[[-38  -1  13  -4 -10   2   9 -10 -15  -8]
 [-38 -11 -23   3 -14   6  23  19  -4  -8]
 [ 21 -21 -13  -8  -7   1  23 -20  -3  -3]
 [-10  -6  -1   3  -6 -13  14  -2 -15   1]
 [ -5 -21 -11  -5 -14   6 -25  19  -4   1]]
|
[[ -8 -38  -1  13  -4 -10   2   9 -10 -15]
 [ -8 -38 -11 -23   3 -14   6  23  19  -4]
 [ -3  21 -21 -13  -8  -7   1  23 -20  -3]
 [  1 -10  -6  -1   3  -6 -13  14  -2 -15]
 [  1  -5 -21 -11  -5 -14   6 -25  19  -4]]

[[ -8   0   0  12  -1  13   9  -5   6  24   5]
 [-19  -3  -4  -2  -2   1  -4  10   0  -7  12]
 [ 11  -2   2  -5   6 -21  14   2 -40  23  -3]
 [ 18  -6 -10   5   3  -5   7   4  -2  11  -8]
 [  2  -2 -11   4 -15  13   0  -1 -17 -12  -3]
 [  4  -5   2  12  -4   5  16  -5   3   2   6]]
|
[[  5  -8   0   0  12  -1  13   9  -5   6  24]
 [ 12 -19  -3  -4  -2  -2   1  -4  10   0  -7]
 [ -3  11  -2   2  -5   6 -21  14   2 -40  23]
 [ -8  18  -6 -10   5   3  -5   7   4  -2  11]
 [ -3   2  -2 -11   4 -15  13   0  -1 -17 -12]
 [  6   4  -5   2  12  -4   5  16  -5   3   2]]

[[ -1   1  17  17  19]
 [-30 -11 -16  -7  -2]
 [ -3  -3  28  28   4]
 [-11  -2   9  13  25]
 [-11  -9   8  11 -31]
 [-26 -13   3  11 -15]
 [ -8  -5  -5  -3 -18]
 [-15  -4  13  18  21]
 [-39 -15   5  17   8]
 [-31 -12  15  25  14]]
|
[[ 19  -1   1  17  17]
 [ -2 -30 -11 -16  -7]
 [  4  -3  -3  28  28]
 [ 25 -11  -2   9  13]
 [-31 -11  -9   8  11]
 [-15 -26 -13   3  11]
 [-18  -8  -5  -5  -3]
 [ 21 -15  -4  13  18]
 [  8 -39 -15   5  17]
 [ 14 -31 -12  15  25]]

[[ -7  27 -10 -11  25]
 [-11  -3 -11  25  -1]
 [-20  29 -23   2  28]
 [ 23 -12  27  -5 -13]
 [-16  27 -19  -1  26]
 [-12  21 -14   0  21]
 [-17   1 -18  27   3]
 [  6   1   7   2   0]
 [-16  -7 -15  34  -4]
 [ 29 -12  32 -10 -14]
 [  2  32  -1 -27  29]]
|
[[ 25  -7  27 -10 -11]
 [ -1 -11  -3 -11  25]
 [ 28 -20  29 -23   2]
 [-13  23 -12  27  -5]
 [ 26 -16  27 -19  -1]
 [ 21 -12  21 -14   0]
 [  3 -17   1 -18  27]
 [  0   6   1   7   2]
 [ -4 -16  -7 -15  34]
 [-14  29 -12  32 -10]
 [ 29   2  32  -1 -27]]

[[ -8   8   0  -7  -8]
 [-24  11  17 -23 -27]
 [-12  11   2 -12 -12]
 [-24  14  13 -22 -26]
 [-10  41 -32 -13  -6]
 [ 11  -2 -10  10  13]
 [ -5 -11  17  -3  -7]]
|
[[ -8  -8   8   0  -7]
 [-27 -24  11  17 -23]
 [-12 -12  11   2 -12]
 [-26 -24  14  13 -22]
 [ -6 -10  41 -32 -13]
 [ 13  11  -2 -10  10]
 [ -7  -5 -11  17  -3]]

[[ -8   7  -7]
 [-29  12 -11]
 [-13  11 -11]
 [-27  14 -13]
 [ -4  33 -37]
 [ 14  -3   2]
 [ -9  -7  10]]
|
[[ -7  -8   7]
 [-11 -29  12]
 [-11 -13  11]
 [-13 -27  14]
 [-37  -4  33]
 [  2  14  -3]
 [ 10  -9  -7]]

[[  9  -1  21  10 -10]
 [-20 -18   2  -2  21]
 [ -6  -5   1   6   6]
 [ 32  14   3  13  -4]
 [  5  -3  -4  -2 -17]
 [  2   5   0 -20   8]
 [ 37  11  -7   1  -7]
 [ -5  -2  -6 -12 -12]
 [ 13  -3 -13 -22 -10]
 [  3   1   2   7  22]
 [ 20   5 -15 -15  -3]
 [ 18   5  11 -13  14]]
|
[[-10   9  -1  21  10]
 [ 21 -20 -18   2  -2]
 [  6  -6  -5   1   6]
 [ -4  32  14   3  13]
 [-17   5  -3  -4  -2]
 [  8   2   5   0 -20]
 [ -7  37  11  -7   1]
 [-12  -5  -2  -6 -12]
 [-10  13  -3 -13 -22]
 [ 22   3   1   2   7]
 [ -3  20   5 -15 -15]
 [ 14  18   5  11 -13]]
---
[[ -5 -10  29]
 [-14 -19  19]
 [ 26 -25 -13]
 [ 20   7  20]
 [ 24   3   8]
 [ -3 -10  31]
 [-15 -27   6]
 [ 23  10  13]
 [ 31 -16 -16]
 [-15 -20  16]
 [ 13   6  26]]
|
[[-10  29  -5]
 [-19  19 -14]
 [-25 -13  26]
 [  7  20  20]
 [  3   8  24]
 [-10  31  -3]
 [-27   6 -15]
 [ 10  13  23]
 [-16 -16  31]
 [-20  16 -15]
 [  6  26  13]]

[[  0   1   0 -17  -1   3   1  -1  -1   2   4  -2   3  -4  -7  -6]
 [  6  -1   4  19   5  -7  -2   0   2  -5  -9   3  -5  14   7   7]
 [  3   2   5 -12   3   0   0  -1   0   0  -4  -2   0   4  -5  -4]
 [-16  -2  -6   1  -8   7   2   2  -1   8   5  -5   4 -23   0  -1]
 [ 12   5   8 -34   6  -1   0  -4   0  -1  -2  -1   2  13 -14 -11]]
|
[[  1   0 -17  -1   3   1  -1  -1   2   4  -2   3  -4  -7  -6   0]
 [ -1   4  19   5  -7  -2   0   2  -5  -9   3  -5  14   7   7   6]
 [  2   5 -12   3   0   0  -1   0   0  -4  -2   0   4  -5  -4   3]
 [ -2  -6   1  -8   7   2   2  -1   8   5  -5   4 -23   0  -1 -16]
 [  5   8 -34   6  -1   0  -4   0  -1  -2  -1   2  13 -14 -11  12]]

[[  4  15  -1 -18   4   8   8  13   2 -15 -14  -2   6   0  -6  -4]
 [-15  -5  -5   5  -2 -17   0   0 -16   3 -20   5   9  -5 -11 -12]
 [ 22  15 -21 -14  18 -10  -2  -6   8  -3  -2  -2  -5  20 -11  -8]
 [  8  11   3  14  -9   2   4 -36 -16   9  16  11   6  -5  21 -19]
 [ -1  -9 -13   0 -16  -4   6  -6 -23   3 -14   2   6   0   5  -4]
 [ 18  11   7  -4  11 -23   4 -18   8  -3  16  18   6  20  -6   3]]
|
[[ 15  -1 -18   4   8   8  13   2 -15 -14  -2   6   0  -6  -4   4]
 [ -5  -5   5  -2 -17   0   0 -16   3 -20   5   9  -5 -11 -12 -15]
 [ 15 -21 -14  18 -10  -2  -6   8  -3  -2  -2  -5  20 -11  -8  22]
 [ 11   3  14  -9   2   4 -36 -16   9  16  11   6  -5  21 -19   8]
 [ -9 -13   0 -16  -4   6  -6 -23   3 -14   2   6   0   5  -4  -1]
 [ 11   7  -4  11 -23   4 -18   8  -3  16  18   6  20  -6   3  18]]

[[-10  -6  12  -2]
 [  2 -10 -13 -17]
 [ -6  -2   5  -4]
 [  7   8  -4   1]
 [ -6 -11 -11  -8]
 [ 28  38  -8  34]
 [ -1   7  -6  17]
 [ 14   8 -10  -2]
 [ -3   2 -13   9]]
|
[[ -6  12  -2 -10]
 [-10 -13 -17   2]
 [ -2   5  -4  -6]
 [  8  -4   1   7]
 [-11 -11  -8  -6]
 [ 38  -8  34  28]
 [  7  -6  17  -1]
 [  8 -10  -2  14]
 [  2 -13   9  -3]]

[[ 39  -8  15 -26]
 [-15 -27  23   1]]
|
[[ -8  15 -26  39]
 [-27  23   1 -15]]

[[  2   0 -25   5  -7]
 [ 22 -18   6 -14   8]
 [  9  -6  14   4 -11]
 [ -7  -9  25  15   1]
 [ 11  -1  -9 -15   0]
 [-23  17   5  10  13]
 [-19  19 -10  -5  -9]
 [ -3  -5  33   0  12]]
|
[[  0 -25   5  -7   2]
 [-18   6 -14   8  22]
 [ -6  14   4 -11   9]
 [ -9  25  15   1  -7]
 [ -1  -9 -15   0  11]
 [ 17   5  10  13 -23]
 [ 19 -10  -5  -9 -19]
 [ -5  33   0  12  -3]]
